In the data rows, the value 128 means zero.
Some points, one per row:
[ 98 155 155  84 150 178 150 119  66 200  97 135 172 113 168  45 136 109
  93  81]
[185 128  92 188 125 118  20 119 185   0 132  92   0 218 124 255  95 127
 163 154]
[176 134 115 123 109 190 115  91 153  34  67 128  14 255 149 150  92 157
  93 144]
[100  62 145   0  94 117 249  58 120 172 137 219 203 137  89  44 209 181
  53 138]
[164 129 110 179 149 123  81 135 175  54 146 110  63 177  92 186 106 147
 165 152]
[108 173 157 159 182 128 119 185  73 217 140 116 234  38 134  51 134  98
 169  85]
[104 128 133 102 149 127 160 138 108 201 138 129 180  64 104 102 149 131
 128 126]
[140 132 133 141 144 129 105 146 141 104 110 106  94 119 139 165 102 119
 138 124]
[158 159 140 110 126 223 145 100  92 119  46 118  85 196 217  58  97 117
  74  97]
[ 86 150 151 132 138 109 118 142  90 184 132 123 219  58 134  62 128  89
 132 101]
[100 128 116 145 177  90 117 163 140 159 164 102 136  86  83 182 129 128
 166 122]
[102  81  93 174 179  52 105 158 204 122 235 110 139  93   2 250 150 158
 219 160]
[117 118 138 116 126 130 169 117 115 158 101 146 161 120 137  89 151 134
 124 125]
[124 142 135 108  96 163 125  97 100 113  93 144 154 151 193  72 124  98
 120 114]
[123 121 137  93 125 137 172 113 115 154 137 156 159 129 101  68 143 163
 107 125]
[ 86  79 118  70 123  67 214 128 152 164 210 171 194  81  41 142 191 195
 125 152]
[147 178 124 197 160 138  21 172 113  96 139  69 101  69 166 192  96  50
 193 113]
[123 124 103 172 160  94  90 156 162 125 162 103 109 120  81 195 126 125
 167 143]
[170 145 129 113  76 189 163  84 120  92  63 151  70 240 176  83 115 152
  35 134]
[159 126 116 152 151 151  64 124 146  74 104  97  38 195 135 198  80 105
 128 124]
[ 49  70 123  80 126  14 198 145 170 202 212 176 255  21   0 131 178 167
 150 160]
[115 116 112 112 114  92 132 127 160 122 129 143 111 132 103 169 127 132
 121 153]
[127  87 124  86 117 107 198 117 155 132 162 148 124 146  67 143 151 186
 110 145]
Then 15 other points, each followed by its number:
[161 121 117  87  94 154 130  84 133  87 121 161 114 189 123 119 151 135
  54 142] 0
[191 125 111 191 120 150  28 109 168   0 103  99   5 230 164 201 101 133
 178 147] 1
[147  88 125  41  56 164 211  47 141  99  98 192 110 222 146  84 157 180
  45 155] 2
[146 128 148  68 112 185 206  68 107 155  80 168 108 190 163  66 148 144
  56 130] 3
[130 104 114 125 136 128 165 116 135 155 161 107 113 124  97 148 169 164
 126 159] 4
[103 109 108 140 100  53 127 137 164 124 185 139 178 106  66 152 135 146
 162 160] 5
[124 154 144 169 163 142  47 168 103 145  96 106 154  82 162 115  99  60
 150  87] 6
[106 177 137 217 191 122  53 215  83 198 128  68 183  32 148 118  86  62
 213  95] 7
[143 166 141 177 149 151 109 146  80 164  91  97 145 111 176  87 103 106
 108 105] 8
[125 113 119 169 118 101  88 139 157  83 141  99 100 128 126 188 104 130
 185 132] 9
[155 102  84 169 112  70 118 138 205  57 183 104  58 142  82 232 139 160
 184 181] 10
[125 165 127 255 193  88   0 223 124 131 167  36 115  24 120 211  81  64
 231 112] 11
[113 145 130  99 114 128 172 135  98 155 125 157 163  97 154  75 156 100
 104 116] 12
[131 186 162 150 154 210 109 153  33 198  62 111 171  95 227  13 119  81
 107  73] 13
[115 129 135   0  77 176 220  67  89 169  91 204 163 148 155  39 176 130
  20 128] 14
Which two of these numbered points are nearest to each point below, ignoring the 3 directions in which the first points spread most? Their numbers follow each, nearest first.
[179 127 146  82  76 199 145  57 138  47  66 160  57 255 189  93 112 152
  52 129] > 2 6
[191 134 132  54  93 184 138  71 120  78  71 143  46 213 190 119 112 116
  52 144] > 14 2
[157 144 133 107 100 165 139 107  99 102  72 141  96 166 193  83 116 120
  81 127] > 12 2
[187 113 111  57  60 180 159  31 152  42  89 179  49 255 147 114 151 156
  12 153] > 0 14
[114 128 128 163 145 128  92 147 130 110 146 110 127 124 123 172  91 120
 184 116] > 9 2
[ 89 139 145  71 139 129 214 142  68 243 140 138 223  19 127  43 172 124
  88 105] > 4 3
[194 119 110 183 137 172  41 104 164  34 101 100   0 231 136 211  95 138
 129 137] > 13 6
[111 169 149 175 158 131  95 190  67 201 117  85 186  29 171  68 118  71
 172  78] > 11 7
Now 15 new points, numbered from 0 again:
[109 129 141  86 121 123 167 129 102 181 130 146 169  85 136  84 143 119
 111 125] 0
[129 127 131 147 132 137 112 126 145  85 126 114 101 151 133 168  91 127
 167 120] 1
[121 100 126  93 124 155 156  89 141 122 152 154 137 160  96 124 148 149
 115 131] 2
[123 155 124 184 179 105  72 176 132 145 158  89 131  77 107 157 112 109
 181 121] 3
[134 105 118  84  75 118 170  98 129 119 122 172 135 147 146  78 170 149
  84 145] 4
[180 144 111 231 126 118  35 155 165  32 121  64   9 179 130 228  78 133
 167 153] 5
[146 153 137 117 127 141 129 125 120 134 125 118 119 123 140 123 138 119
 104 124] 6
[156 139 138 130 110 166 125 102 101 115  95 120 105 165 197  94 102 116
 111 104] 7
[119 205 150 191 128 138  40 169  42 163  89  98 176  47 247  51 101  20
 165  86] 8
[128 154 142 153 161 167 110 132 114 128  95 102 115 125 163 138  94 102
 162 104] 9
[119 113 123 162 102  73 140 151 161 113 158 134 144 115 112 143 127 159
 180 162] 10
[118 117 141  56 120 176 196 106 118 191 122 141 128 123 153  52 169 156
  60 145] 11
[151 154 127 111 102 168 151 113  76 137  98 147 136 135 192  45 154 101
 105 119] 12
[126 161 145 181 146 151  74 153  81 144 128 102 147 102 173  96 116  97
 163  98] 13
[174 180 139 157 107 186  85 110  79 123  54 118  84 172 212  60 110  92
  71 111] 14
Which two of these numbered points are nearest to each point below, ignoring the 3 directions in which the first points spread most? Their numbers follow each, nearest first.
[121 111 148   0  72 187 255  48  98 158  85 203 163 192 159  14 160 176
   4 114] > 6 0
[100 111 134 119 121  93 153 153 116 188 157 117 197  45 120 100 152 142
 162 130] > 7 5
[112 128 125 179 119  78  83 151 165  96 174 114 165  72 105 165 132 122
 214 149] > 10 8
[117 108 145  66  73 169 191  85 130 115  70 194 136 199 143  56 158 170
  70 140] > 13 1
[140 128 117 126  63  92 107 121 150  89 120 158 118 133 168 115 141 112
 115 152] > 8 4
[113 135 120 231 199  87  18 183 145 126 199  65 142  67  66 233  91  99
 255 119] > 2 13
[100  79  89 112 130   0 214 169 221 149 251 151 161  80   0 213 198 221
 160 208] > 5 6
[ 70 118 137 141 154  77 125 150 132 146 182 126 198  83  77 156 102 124
 167 116] > 1 7
